(in the rows, 128 means zero)
Each path below is one point turned by a fixed rotation once a step. After each direction that follows a path, write how fast that rotation turns it, in degrees per step (0 if it stays still).
Each turn is a multiple of 5 degrees from 10 to 175, or 0.
Each row of a path follows its step; steps can be skipped.
Rotation 1:
step 0: 124 113 147 104 141 139 87 128 93 99 141 100 125 102 123 96 141 123 142
 138 130 79 131 162 161 101 124 155 129 154 148 149 108 126 126 125 175
 91 85 114 104 123 107 114 119 113 115 126 150 104 138 149 149 143 168
 145 145 147 111 146 104 128 131 136 111 138
step 1: 109 107 147 119 147 118 122 167 116 110 136 136 120 128 183 102 131 131
 100 143 128 124 130 143 111 104 158 150 88 125 171 126 154 125 140 112
 145 148 91 134 104 125 123 127 153 139 135 110 103 119 101 156 175 147
 135 122 70 106 105 108 123 145 135 118 112 146
step 3: 147 128 163 121 130 99 93 173 121 121 109 139 131 122 144 97 101 113 117
 107 154 87 109 111 126 101 129 122 104 152 161 141 96 121 139 134 114
 87 84 139 123 164 118 126 94 126 113 96 95 124 127 140 114 122 92 147
 105 111 137 120 117 128 113 130 93 132
step 5: 152 117 150 134 142 122 118 127 144 150 139 126 99 100 182 112 130 156
 110 130 114 126 123 127 118 105 126 151 116 105 125 154 143 142 127 136
 138 127 120 137 85 168 130 94 86 109 82 122 89 178 133 153 133 136 93
 130 137 112 150 115 138 159 110 143 154 124
step 6: 154 154 147 132 112 139 95 146 114 104 122 106 135 87 125 109 125 165
 134 123 110 90 107 151 124 117 111 157 99 133 147 136 115 128 102 121
 125 104 106 107 135 149 114 126 103 130 133 138 112 124 133 121 159 143
 148 142 176 160 109 115 108 135 90 195 147 132
step 7: 125 72 123 110 121 128 152 188 127 104 137 123 107 125 166 110 105 99
 113 117 125 131 152 111 108 114 149 147 95 147 140 141 122 135 118 103
 135 155 92 122 120 159 135 121 121 139 136 111 112 140 154 133 178 138
 118 129 133 128 109 126 105 155 134 155 177 146
step 8: 103 108 117 142 117 137 108 145 142 130 146 85 119 78 152 99 163 112 122
 125 124 98 170 174 143 149 137 157 108 117 105 137 112 147 89 134 152
 100 90 143 111 111 123 122 126 86 132 123 103 119 129 126 132 122 148
 135 125 129 145 138 157 131 120 158 165 128
step 9: 128 115 124 91 131 121 86 148 121 125 131 128 120 121 157 82 141 97 114
 108 105 91 139 158 146 105 92 121 91 149 126 139 119 149 128 93 130 123
 97 114 103 132 126 123 115 168 93 100 98 94 137 170 150 132 121 138 133
 121 141 120 105 125 121 126 90 131
step 10: 145 127 109 80 136 150 134 157 149 146 135 107 138 141 156 129 126 138
 74 114 142 105 140 168 123 124 137 162 85 118 154 111 106 95 121 112
 141 115 103 154 121 138 97 150 138 105 141 127 141 108 106 141 174 144
 165 106 107 142 130 115 138 138 132 148 113 148
step 11: 155 103 164 93 158 111 125 120 128 162 130 120 101 131 169 104 122 90
 147 115 127 117 106 140 132 126 149 159 115 145 127 139 127 131 131 153
 144 84 119 171 93 144 139 104 111 93 97 101 121 141 143 176 160 103 124
 144 114 136 123 112 153 135 135 130 124 135
step 12: 151 166 164 141 135 123 116 136 101 106 137 107 135 111 123 104 154 143
 127 134 124 71 117 162 119 122 120 138 107 119 185 126 123 125 136 135
 123 108 106 141 110 158 86 133 100 93 147 112 105 99 116 144 155 112
 112 145 109 112 101 133 114 88 132 157 115 134
Speeds:
135 134 127 121 119 129 127 131 133 134 142 129 128 133 124 122 126 134
 123 126 132 132 122 128 131 138 116 125 123 126 126 130 120 121 131 130
 129 124 138 128 126 133 135 127 120 126 127 121 126 130 120 134 126 126
 123 128 123 140 126 132 134 134 138 125 124 130 : 55
133 124 123 124 132 126 130 129 137 127 126 137 129 133 130 131 114 129
 130 127 129 129 119 122 123 136 134 127 129 134 120 120 123 126 127 135
 121 116 122 129 132 130 126 136 129 129 127 120 128 127 134 117 138 127
 133 127 130 137 127 118 126 128 124 137 128 129 : 90
135 129 128 129 118 127 122 122 129 135 126 133 140 123 130 128 120 117
 119 129 127 129 128 132 125 128 133 137 123 139 130 131 133 127 130 121
 128 133 137 133 136 129 122 139 120 132 126 134 133 125 128 130 123 133
 126 128 133 129 122 125 135 134 118 125 130 127 : 95
127 126 117 126 131 118 138 126 128 124 128 128 134 131 127 129 130 131
 125 126 122 131 130 131 129 124 116 140 129 128 128 123 132 120 127 125
 119 137 135 126 130 129 117 133 125 134 131 124 122 128 136 126 137 129
 125 126 115 122 123 133 123 126 138 132 131 132 : 130
122 133 124 124 118 127 121 125 124 132 136 119 132 129 120 136 132 128
 128 134 139 124 134 130 121 129 129 130 135 121 125 132 125 128 128 127
 129 124 135 123 125 125 119 125 122 121 136 129 132 127 125 122 136 132
 137 127 124 128 129 126 129 121 119 142 125 131 : 175
132 128 119 119 134 130 124 125 134 126 121 132 129 131 128 132 127 134
 127 120 134 125 132 128 134 121 129 127 120 122 117 122 116 130 130 126
 131 134 131 133 126 124 130 130 121 128 125 133 129 123 136 130 120 130
 126 126 126 121 144 135 132 127 122 131 117 131 : 65
Rotation 2:
step 0: 110 129 107 146 131 148 135 100 115 176 127 116 138 130 159 127 112 171
 134 91 146 105 141 133 117 119 145 144 64 119 164 100 115 153 131 117
 103 129 109 152 112 135 118 120 127 153 151 116 114 136 157 104 138 139
 154 147 103 113 114 163 116 105 134 124 133 149
step 1: 126 123 105 144 150 127 110 99 145 141 96 79 149 162 162 148 108 164 112
 129 142 107 121 95 135 96 142 154 126 105 133 113 135 98 140 112 134
 142 124 118 116 126 117 107 135 151 129 143 116 166 126 151 123 94 109
 151 114 119 115 137 98 137 99 137 166 162
step 2: 118 85 121 124 117 135 130 113 136 137 134 95 142 161 147 115 164 103 95
 85 165 95 86 100 142 98 137 118 111 133 103 113 130 100 118 100 128 120
 120 139 146 116 118 145 142 146 150 137 149 147 147 141 135 134 105 132
 91 151 94 118 120 104 130 106 112 144
step 3: 117 103 118 108 134 140 138 98 158 160 131 148 118 150 134 131 122 155
 77 58 181 169 105 137 104 96 132 120 139 136 122 104 114 117 135 119
 117 141 110 123 121 154 117 144 152 131 151 117 125 142 123 98 127 136
 121 149 139 104 127 124 140 116 130 133 150 129
step 4: 137 112 111 153 114 142 142 122 122 121 146 103 129 153 118 130 113 143
 110 133 152 140 114 112 108 93 121 115 132 104 148 133 108 145 123 118
 107 123 97 100 90 147 117 119 198 136 158 125 151 125 140 170 134 108
 89 144 165 132 124 140 155 109 118 141 145 157
step 6: 148 118 134 141 141 158 152 113 118 179 101 104 133 88 149 126 125 186
 112 97 160 122 108 134 123 101 128 174 119 97 138 107 114 124 142 115
 133 129 129 155 124 129 147 111 165 132 142 155 137 140 137 141 137 126
 158 144 125 141 167 136 126 127 137 109 151 120
step 8: 94 77 126 116 119 164 153 133 131 152 110 100 119 155 137 126 102 123 74
 119 149 146 122 134 127 109 116 102 73 122 119 113 138 94 129 127 122
 154 135 137 161 155 137 139 146 131 123 147 131 141 117 133 166 115 136
 129 93 140 113 121 117 135 104 137 118 160
step 9: 114 123 125 105 123 125 151 114 126 177 114 123 98 88 127 122 108 139 71
 129 151 140 94 115 152 109 89 135 113 131 138 132 92 98 145 106 131 127
 120 114 108 129 106 163 154 153 153 124 155 143 102 130 138 138 91 159
 136 126 110 115 129 113 121 129 155 133
step 10: 104 113 112 184 105 138 153 104 124 166 121 115 151 127 118 151 152 121
 127 119 152 139 112 144 122 145 124 110 103 133 146 127 137 136 127 119
 108 157 109 113 111 129 109 149 150 140 173 137 143 135 120 126 123 136
 95 168 132 157 140 152 162 102 107 177 133 138
step 11: 112 106 92 142 138 153 140 92 119 154 152 124 132 127 127 123 133 146
 135 152 143 173 109 109 123 100 136 130 126 106 190 113 126 107 134 138
 92 141 110 135 134 127 135 115 138 119 119 194 149 135 133 117 150 133
 103 153 90 134 157 127 128 131 116 123 143 148
step 12: 137 102 125 149 119 144 135 77 152 145 135 118 107 100 146 110 121 176
 129 122 127 127 109 107 114 155 115 137 116 93 136 136 107 110 148 135
 139 108 125 134 133 96 132 138 170 164 169 156 134 148 170 150 128 153
 131 158 94 135 115 146 117 133 128 114 110 136
Speeds:
118 134 129 126 123 128 135 132 119 137 139 130 126 134 122 128 123 123
 127 129 129 128 131 133 124 123 131 129 129 133 131 129 124 130 127 125
 128 128 132 116 122 135 124 127 132 128 139 126 132 116 118 128 129 133
 119 132 134 130 128 133 124 142 135 131 123 123 : 65
125 130 126 120 132 139 131 123 128 137 124 128 132 134 132 122 123 132
 135 130 128 142 129 127 132 122 126 133 133 129 131 124 121 117 132 129
 122 123 124 128 118 134 129 127 125 132 118 129 126 133 121 124 128 125
 145 126 130 125 127 121 135 135 131 127 128 122 : 135
121 128 129 125 118 127 127 128 128 130 122 120 125 130 129 128 135 127
 136 128 131 130 133 127 137 122 122 125 116 121 129 120 131 136 124 132
 127 128 126 127 133 124 126 126 140 127 135 126 122 120 137 130 126 124
 137 130 137 139 128 122 130 128 123 119 118 121 : 175
124 131 130 126 132 120 143 127 127 121 126 128 126 126 132 139 124 137
 126 128 131 127 127 131 128 122 128 130 134 124 123 124 122 135 131 133
 116 125 135 118 133 134 132 127 116 131 128 134 128 131 138 123 137 128
 125 126 131 139 126 122 128 131 121 127 134 127 : 140
116 128 119 120 130 131 132 130 124 128 129 136 112 129 131 126 133 123
 132 130 123 125 122 131 131 128 133 124 131 125 127 129 133 117 129 127
 131 126 119 128 139 129 138 124 131 127 126 131 132 132 127 135 132 124
 126 122 120 138 123 128 124 128 139 121 130 131 : 115
136 127 130 122 134 122 128 128 118 131 131 123 123 126 124 123 133 128
 126 140 135 126 136 122 134 119 126 131 131 131 129 128 126 132 129 135
 127 128 136 132 124 127 126 123 141 133 122 134 130 136 125 137 127 126
 115 123 127 122 131 124 131 128 128 118 138 122 : 145
Rotation 3:
step 0: 121 90 173 130 123 158 146 135 120 112 142 132 145 96 96 143 133 128 145
 120 157 145 115 118 104 172 116 135 110 107 161 114 119 143 145 155 152
 114 185 105 115 147 123 126 142 148 88 129 102 164 112 114 128 111 151
 103 119 132 93 164 104 169 143 107 133 100
step 1: 142 156 153 100 142 120 108 117 104 131 141 103 137 114 113 175 109 129
 110 122 138 147 90 118 100 154 120 132 97 117 156 134 75 166 151 87 134
 100 170 112 136 130 141 158 97 128 110 135 143 157 110 121 141 119 103
 98 105 130 76 134 124 157 98 132 112 127
step 2: 111 127 144 121 126 123 127 151 103 138 129 98 130 143 178 159 144 152
 115 106 125 140 107 113 141 139 111 106 97 154 123 122 72 116 152 145
 107 100 147 137 150 114 143 143 113 170 88 125 167 106 97 134 144 125
 86 127 119 174 99 142 90 151 142 148 103 119
step 3: 132 118 197 93 121 97 163 164 95 163 126 112 124 163 145 119 117 124 143
 121 120 128 134 104 140 125 58 104 112 152 119 99 103 131 129 124 119
 92 152 140 119 129 112 100 130 140 129 110 112 131 129 142 168 123 125
 116 115 172 112 145 138 118 145 113 117 93
step 4: 133 119 160 111 141 152 146 118 102 168 124 124 85 92 115 155 149 138
 127 136 168 156 147 116 123 116 85 88 101 129 137 130 139 123 143 127
 99 83 147 144 127 121 138 123 130 121 143 129 138 201 157 121 147 103
 125 115 121 162 150 144 146 128 139 140 129 83
step 5: 114 156 157 142 138 125 106 121 105 129 125 118 116 87 120 139 108 65
 115 108 163 143 149 90 127 156 95 112 108 116 97 119 135 118 163 150
 119 107 140 164 148 164 156 150 133 136 123 114 153 184 127 90 137 130
 133 126 152 153 124 155 108 159 130 110 130 137
step 6: 113 133 167 143 119 142 136 101 79 161 160 128 139 121 129 133 143 110
 110 119 118 80 98 109 113 146 94 125 145 148 76 108 112 134 155 104 131
 106 160 147 126 158 152 173 149 133 110 157 139 158 154 133 115 137 134
 134 152 139 87 138 105 128 113 142 95 144
step 8: 146 141 108 146 117 131 128 129 114 142 130 118 136 142 152 150 133 124
 162 147 162 135 139 132 90 147 102 80 139 133 127 118 102 126 127 121
 139 114 181 164 130 123 113 134 145 131 167 124 116 153 114 179 146 133
 103 90 126 137 92 181 116 163 116 86 147 94
step 9: 151 106 179 129 113 128 115 141 102 110 135 135 139 80 140 145 140 173
 134 133 174 121 127 94 91 147 109 88 110 130 159 145 140 109 113 141
 124 116 136 151 116 169 104 167 122 135 109 126 131 129 118 153 125 106
 122 107 147 136 100 162 95 164 114 120 126 90
step 10: 128 126 171 113 118 88 121 105 103 118 133 120 131 107 118 164 98 143
 127 123 131 106 107 127 145 175 91 104 114 103 142 114 117 171 132 164
 104 118 119 131 139 161 100 150 133 111 125 132 151 145 117 111 132 112
 102 100 114 136 73 141 153 165 132 134 75 116
step 11: 126 112 143 135 106 153 156 115 102 134 144 120 129 133 161 157 136 143
 125 118 139 120 84 148 132 153 80 129 98 79 107 115 100 127 175 151 110
 101 162 116 145 109 139 158 170 128 97 142 133 131 102 108 143 106 117
 96 87 153 114 138 132 137 170 130 126 117
Speeds:
141 121 118 136 131 134 121 125 120 128 134 132 134 124 127 130 129 123
 132 133 123 119 130 123 130 136 131 127 125 132 128 127 136 133 124 129
 138 131 117 133 135 130 133 129 134 124 134 137 125 126 133 131 134 131
 127 137 121 135 123 130 124 130 127 125 133 120 : 35
128 131 129 122 123 127 118 133 131 133 130 139 131 127 124 127 124 132
 130 129 137 132 121 128 130 128 124 132 134 132 126 131 129 137 130 132
 137 133 132 121 138 128 117 128 132 131 118 133 133 119 131 127 135 129
 113 119 125 123 138 130 125 130 126 129 127 120 : 40
131 119 138 120 124 125 127 121 126 135 128 122 135 124 129 126 127 133
 121 141 121 133 127 134 123 128 127 136 118 133 132 125 132 130 128 121
 132 123 123 126 124 133 119 135 121 125 123 130 128 134 139 133 128 129
 133 127 134 122 128 121 125 119 125 125 131 123 : 125
134 131 128 127 117 132 128 124 139 125 127 127 136 133 139 123 126 123
 133 135 125 127 132 125 128 131 116 130 133 128 128 121 124 125 135 133
 129 131 132 129 131 129 126 132 125 134 127 127 133 127 124 126 129 126
 143 134 123 122 132 142 118 127 134 132 135 129 : 125
126 141 129 138 129 137 135 120 117 126 125 132 131 120 122 124 125 129
 130 127 120 134 130 131 138 129 122 124 126 126 130 126 133 131 134 128
 130 128 120 124 129 135 133 133 133 132 122 122 123 124 136 120 123 115
 129 121 128 119 131 131 135 131 131 124 127 126 : 65
124 124 128 127 125 129 122 124 123 128 128 124 132 131 134 124 133 134
 132 131 123 126 122 127 134 127 132 118 127 118 138 139 132 132 127 124
 130 122 130 134 120 127 121 123 121 132 129 129 123 124 122 116 136 134
 130 120 117 122 124 125 120 138 131 129 125 132 : 40
Rotation 4:
step 0: 100 88 127 112 138 132 114 142 146 114 131 134 145 106 95 112 118 145
 162 113 87 139 132 99 145 126 91 131 116 137 107 149 115 106 106 117 93
 153 158 109 123 164 112 123 130 97 151 106 120 157 139 127 133 122 170
 151 107 118 144 121 113 175 153 147 137 133
step 1: 136 134 141 134 101 159 130 76 136 119 146 122 120 114 147 94 137 134
 135 120 127 117 161 113 114 115 108 132 117 106 155 147 62 115 93 157
 139 96 147 113 139 129 104 150 110 159 124 134 128 145 95 126 149 100
 132 83 136 134 126 103 122 159 130 143 123 117
step 2: 138 123 136 122 135 105 125 126 101 188 164 134 151 129 122 130 150 143
 92 147 127 130 132 137 96 160 103 147 145 86 154 134 104 153 139 96 166
 103 136 113 114 131 127 104 157 132 152 165 129 134 93 130 154 126 130
 133 112 140 168 146 131 105 120 129 128 141
step 4: 142 148 83 124 131 109 120 137 119 111 132 122 136 129 132 110 126 120
 120 94 144 95 135 129 116 138 121 145 95 120 168 140 118 112 137 152
 109 146 117 137 107 158 145 129 147 132 114 148 130 126 183 123 132 174
 104 99 158 105 88 146 168 140 151 103 105 97
step 5: 122 92 139 101 169 130 146 127 129 125 94 88 128 155 135 127 115 163 135
 111 124 129 151 121 145 152 108 125 152 120 178 129 140 81 104 113 93
 160 135 160 115 135 155 119 131 109 125 118 126 111 121 107 165 127 142
 143 119 94 133 166 118 115 123 153 121 137
step 7: 143 145 118 126 114 130 93 163 138 169 134 130 114 123 116 126 117 95
 127 127 120 151 134 125 113 121 116 116 132 117 100 167 108 93 144 121
 121 134 136 131 142 121 113 116 167 124 105 197 170 142 131 113 149 132
 151 120 108 179 147 137 106 124 127 89 138 131
step 8: 142 144 135 126 133 175 126 126 111 148 124 103 137 114 115 169 174 120
 137 154 136 85 117 151 110 106 149 99 145 132 125 96 115 102 125 165 93
 157 157 105 116 108 127 120 97 104 124 148 121 159 105 141 129 106 140
 140 137 156 128 150 155 126 105 126 118 133
step 9: 140 139 128 170 129 101 90 116 113 137 136 128 139 147 164 115 126 128
 92 136 135 90 112 97 136 143 155 111 124 143 154 101 149 115 137 153
 151 79 138 120 88 143 127 166 103 124 129 155 99 126 150 130 91 148 138
 141 121 124 116 161 151 109 127 117 137 117
step 10: 96 99 129 119 178 144 108 118 141 136 107 143 89 158 143 129 120 157 120
 86 140 116 100 147 166 142 118 96 133 138 115 108 136 138 162 139 161
 145 97 136 94 121 129 115 149 114 117 118 149 108 157 122 132 143 129
 111 123 140 143 163 95 126 128 146 154 118
step 11: 123 130 122 153 148 114 152 133 116 109 141 117 127 100 128 96 171 119
 145 58 144 157 118 107 161 95 124 116 135 147 86 109 145 112 122 149
 121 152 101 134 120 131 133 114 139 124 134 129 127 153 112 128 141 114
 120 162 167 110 126 90 131 142 159 148 128 109
step 12: 92 129 118 156 130 138 146 93 156 142 140 87 153 127 114 114 113 107 119
 117 94 136 171 99 158 131 112 150 145 149 116 168 141 76 141 126 121
 119 127 127 146 163 106 158 132 144 132 149 158 134 92 151 116 131 125
 121 101 154 121 120 119 104 132 126 112 122
Speeds:
134 143 127 125 129 130 123 123 125 122 124 134 131 134 128 125 131 123
 135 127 129 130 132 127 122 121 134 120 133 124 126 126 129 131 128 131
 130 126 134 129 124 134 118 129 129 135 125 126 128 122 119 125 130 129
 121 129 134 122 123 127 138 127 145 134 139 135 : 145
127 124 120 127 127 133 122 137 122 129 125 126 133 126 136 128 137 136
 128 134 122 131 123 126 137 123 130 137 128 126 123 125 121 126 127 134
 126 130 130 132 131 117 124 128 120 139 121 129 120 124 134 141 134 124
 120 136 127 123 124 127 120 133 131 134 127 130 : 140
123 126 130 133 134 134 134 128 118 118 127 128 128 129 129 133 126 131
 133 133 137 133 124 127 127 134 131 126 124 132 129 125 132 130 121 127
 121 129 136 135 128 132 119 111 120 118 124 122 127 133 128 131 131 122
 129 127 134 139 139 125 130 133 127 136 131 128 : 140
136 120 132 128 129 119 130 126 132 125 129 127 131 117 127 129 131 125
 140 133 129 122 130 127 130 125 133 131 126 130 124 126 132 132 138 132
 132 116 140 137 131 132 135 135 130 123 120 133 129 124 125 124 130 132
 130 128 135 134 121 127 122 135 128 141 122 124 : 135
129 134 126 113 126 130 120 134 122 123 138 125 115 128 130 120 128 125
 129 123 132 130 126 138 127 127 128 127 128 127 130 129 122 125 137 121
 133 133 126 126 129 131 128 123 121 130 123 128 128 130 121 126 136 136
 126 128 130 129 128 132 126 120 115 141 124 122 : 125
131 134 117 132 122 120 130 125 130 127 131 121 132 125 125 139 133 123
 132 134 131 126 128 119 126 122 131 136 142 130 127 130 124 135 130 130
 128 132 122 126 129 134 124 119 130 133 125 137 133 129 117 128 127 122
 125 121 123 127 137 126 120 126 117 125 134 126 : 70
132 131 131 128 137 129 126 129 120 128 129 128 125 122 129 122 132 122
 133 130 139 128 128 128 122 125 126 129 124 137 135 126 131 130 110 133
 132 128 124 125 129 122 128 135 139 127 125 125 120 138 126 134 123 128
 124 124 128 126 116 120 120 123 122 128 133 125 : 145
134 131 134 125 139 136 125 127 139 128 120 134 133 136 125 133 126 127
 128 126 126 131 128 122 136 128 125 128 127 125 136 138 129 123 136 124
 124 127 125 130 125 129 128 123 122 126 129 131 114 126 119 125 125 131
 124 128 122 140 120 122 117 130 123 128 134 132 : 155
